128 stands for zero in the data rows.
Here are some points, each followed by its number:
[148 109 121 139 132 162 164 176 137 171 158 100  85 177 173 151  94  88 172 168 150  91 111 135] 0
[125 136 138 116 126 162 143 130 131 147 144 109 139 132 148 132 142 112 145 150 137 103 111 148] 1
[124 122 106 137 139 148 118 139 136 117 133 136 106 130 137 135 113 125 137 122 114 143 139 123] 2
[151 125 121 125 106 132 161 174 142 168 154  91 106 169 159 144 152  70 176 158 165 103 121 144] 3
[129 135 145 108 121 128 151 129 140 143 140 117 118 147 139 132 143 116 150 141 150  91 125 129] 4
[150 109 118 129 142 167 164 178 145 175 157  84 108 176 172 161 102  88 174 167 154 100 117 150] 5
[132  70 101 153 155  70  95  97 122  80  91 145 120  81  76  48  97 159  84  57  95 178 147  71] 6
[152 107 128 137 114 157 157 169 148 166 149  94  92 176 180 158  94  75 161 154 160  75 109 147] 7
[145 125 131 128 114 132 159 158 135 149 157 107 123 151 152 152 153  98 169 148 163 114 121 151] 8
[ 88 154 123 141 110 149  57  94  88  70 117 181 153  98  85  98 149 171  91  88  95 163 135 121] 9
[108 145 152  95 112 106 137 115 101 142 150 131 135 126 135 121 152 133 133 158 129 110  90 146] 10
[142 120 144 136 104 132 150 154 128 151 156 105 121 158 149 140 144 100 157 156 157 108 135 141] 11
[143 113 126 140 129 153 148 176 139 176 148  84 110 178 174 153  87  80 167 151 154 108 119 130] 12
[103 152 142 122 108  76  85 107  95 103 114 160 163 106 101  95 136 170  80 118 117 150 115 132] 13
[140 109 127 125 135 166 152 170 151 176 154  97 104 173 179 157  94  88 173 158 159 105 121 147] 14
[124 144 128 105 110 118 108 103 129 100 119 129 141 124 106 121 143 137 115 114 126 143 115 138] 15
[ 88 145 128 131  98 140 103 119  88 117 126 163 148 104 116 110 123 153 105 114 105 146 127 135] 16
[148  97 110 119 129 106 133 134 150 114 105 117 126 131 104 139 166 151  97  95 117 159 154 104] 17
[136 117  76 148 176 133 114 134 148 115 121 142 116 114 120 110 111 141 103 114  98 157 158  85] 18
[118 139 139 100 116 114 149 135 116 157 151 133 124 129 138 128 153 129 135 167 133 124 115 139] 19
[179  91  92 159 134  92 161 150 180 149 112  75  89 157 133 141 143 121 141 124 121 147 179  95] 20
[180 103  81 160 151 103 163 163 165 142 119 107  85 148 122 135 157 127 148 122 114 139 170  89] 21
[142 103  92 155 153 143 112 137 147 119 105 140 127 141 136 121  80 124 117 119 115 157 148 104] 22
[140 126 146 114 118 138 143 129 148 142 145 117 127 136 148 135 162 125 156 131 145 105 130 143] 23
[148  80 114 156 170  48  85 126 135 100  98 147 120 114  81  70 102 152  70 108  95 164 154  95] 24
[110 161 179  80 120 125 143 105  92 105 155 134 168 114 142 164 132 139 123 152 148 103  93 165] 25
[ 98 153 134 135 127 149  88 110 101  97 103 176 164  92 104 108 135 164  88 103 112 156 132 121] 26
[128 131 132 146 126 134 119 139 134 143 128 139 143 129 130 140  91 122 135 125 114 129 137 126] 27
[114 135 146 110 129 131 116 122 110 105 119 140 147  95 118 123 141 139 122 132 132 143 117 131] 28
[101 152 154 128 108 150 119 107  98 124 142 142 153 130 115 125 126 129 119 135 125 125  93 145] 29
[133 136 152 129 120 147 156 154 128 151 154 111 110 157 147 141 151  88 155 144 159  80 109 146] 30
[103 153 138 110 108  92 128 100  98 105 134 147 141  95 109 101 150 152  91 119 119 128  96 145] 31
[110 149 143 117 127  92 118  91 108 107 105 163 157  98  92  85 152 159  88 129 110 146  99 130] 32
[139  97 108 157 170  70  98 110 131  94  84 145 112 104 101  76 111 177  64  70  98 152 150  65] 33
[131 139 139 112  98 157 147 103 108 129 150 134 132 136 133 141 137 122 135 158 139 103  96 146] 34
[121 132 118 147 149 134 127 135 127 120 117 148 131 146 131 125  91 121 113 118 128 124 139 116] 35
[112 143 145 127 110 135 110 112 101 122 133 156 130  85 118 119 117 141 112 125 124 136 102 140] 36
[149 129 127 147 141 141 160 188 143 174 155  97  95 178 171 164  97  98 149 162 157 100 127 158] 37
[142 113 101 143 171 151 103 135 150 131  88 138 131 124 125 108 117 147 100 110  91 163 156  92] 38
[110 156 154 129  85 159 141 143 101 141 155 120 138 140 134 134 143 127 134 151 149  95 117 148] 39
[142  88  88 162 183  70  80  94 128  75  75 163 129  71  85  76 120 183  84  70  64 179 167  65] 40
[106 145 150  92 108  98 110 100 119 119 122 145 154 110 120  98 160 149 115 153 126 125 105 148] 41
[180  84 103 146 147 103 161 148 167 136 110  97  89 157 126 150 154 121 144 116 112 138 167 118] 42
[110 161 112 137 137 147  37  80  92  91  91 188 159  85  85 101 137 171  91  70 100 179 143  92] 43
[ 98 155 133 129 118 138  95  97  84  88 112 173 151 104 104  88 127 154  97 114 108 155 132 108] 44
[141 141 123 135 104 141 152 158 127 153 158  88 114 162 153 147 151  98 166 146 159  95 121 148] 45
[ 88 161 184  80 116 110 124 105  92 122 156 133 181 108 136 164 137 135 119 141 147 122  96 162] 46
[149 120 132 131 120 137 165 166 149 165 155  94 101 163 156 152 154  95 166 155 153  95 124 134] 47
[125 135 118 139 136 140 137 135 125 131 105 130 110 146 129 131  87 124 125 128 119 126 135 129] 48
Which three points above are nearest to each new point? Their numbers follow each, smallest number first.
[ 70 166 180 100 110 124 110  64  84 100 146 140 186  95 134 148 107 138 115 143 152 130  96 170] 25 29 46
[118 152 149 108  98 150 124 131  88 128 148 148 141 110 113 123 120 128 139 142 115 130 117 146] 28 29 36
[125 123 103 165 143 131  95 122 148 136 100 145 116 132 126 118 102 134 128 106 105 144 151  98] 18 22 38
[151 105 103 143 147 123 134 129 151 129 110 113 108 127 115 132 131 143 113 103 132 136 159  95] 2 17 18
[147 113  71 162 185 145 116 143 158 129 114 142 120 131 109 124 105 147 105 114 103 147 162  98] 18 22 38
[114 143 145 100 108  80 142 125 108 142 150 119 143 121 134 110 150 128 131 154 134 121 109 147] 10 19 41
[149  80 112 147 169  70 106 119 140 100 103 150  81  95  92  92 118 140 112  84  91 167 148 106] 6 24 33
[121 129 131 128 106 137  95 114 133 115 126 142 146 116 120 118 143 144 107 116 110 130 124 139] 15 28 36
[171 103  85 151 168 112 143 141 170 137 103 103  71 144 116 110 148 129 120 114 122 159 174  89] 20 21 42
[159  88 103 141 146 118 119 123 158 122  91 122  89 137 120 119 111 125 119 114 128 137 159 101] 2 18 22
[119 131 142 122 123 121 118 105 124 126 114 146 144 116 122 123 143 125 130 129 132 137 115 141] 15 28 36
[131 144 137 108  95 171 144 131 110 131 159 111 141 134 151 143 143  98 155 149 154 103 119 144] 1 34 39
[108 138 148 136 118 124 110 136 139 124 128 113 130 124 137 145 105 103 141 129 119 126 142 123] 2 27 48
[146 105 118 128 151 116 141 133 154 155 117 126 112 139 138 110  91 137 120 146 119 129 149 110] 22 35 48
[145  97  81 165 191 149  80 156 158 131 107 137 112 130 136 118  87 141 120 119 112 147 157 118] 18 22 38
[182  88 114 154 151 114 161 143 172 150  98 103  81 149 125 144 147 128 143 122 119 136 160 106] 20 21 42
[143 103 110 155 146 130 121 128 143 117 114 133 126 126 123 116  97 125 117 114  98 141 152 101] 18 22 35
[150  97  85 175 180  80  57 112 140  75  64 165 110  65  21  64 118 184  70  37  64 187 176  92] 6 33 40
[119 135 139 143 118 144 132 125 127 131 128 137 135 126 113 129 105 119 122 112 119 119 140 134] 27 35 48
[133 125 108 148 143 141  98 131 146 131 119 130 121 143 123 139 109 112 126 112 114 145 147 118] 2 22 35
[118 147 143 114 104 145 145 131 114 130 148 128 144 127 136 127 127 121 131 158 132 124  90 159] 1 29 34
[152 123 141 140 118 137 165 165 145 165 160  84  95 165 158 156 157 103 162 158 162  88  96 156] 3 45 47
[121 144 124 128 126 124 126 100 139 117 125 140 140 129 106 116 144 134 126 134 137 143 107 118] 15 28 29
[127 117  57 159 191 135 110 135 152 134 105 151 120 126 133 121 107 150 120 121 103 164 158 101] 18 22 38
[144 105 106 169 145 121 110 119 149 125 107 143 126 130 122 132  63 129 129 101  84 143 147 113] 22 27 35
[152  94 124 121 124  76 126 117 142 107  95 119 126 123 109 135 165 139 103 103 115 155 161  98] 15 17 42
[ 98 148 144 108  85 133 128 119  84 119 142 142 151 112 130 119 132 114 126 144 142 114  90 147] 10 29 34
[ 85 153 162 108  85 155 121 125  98 119 139 141 149  98 122 118 120 124 128 156 132 126  90 141] 28 29 36
[136 109 101 156 146 139 114 138 142 124  91 129 116 147 126 127  94 132 129 124  98 148 153  85] 18 22 38
[119 142 128 133 131 138 140 130 132 129 129 136 140 120 129 124 111 114 143 112 135 135 127 143] 27 35 48
[134 113 121 152 145 140 128 133 151 126 100 135 129 139 125 131  80 119 130 106 110 157 153 118] 22 35 48
[106 153 155 122  89 148 141 128 110 125 157 145 149 104 143 119 131 131 120 138 133 110  93 153] 29 34 39
[158  88 106 137 142 114 143 133 151 129 100 107 101 149 111 125 135 135 131 106 135 138 166 114] 17 21 42
[ 95 152 147 128  98 138 123 100 118 115 141 133 126 110 131 133 131 133 135 133 137 112 109 140] 29 34 36
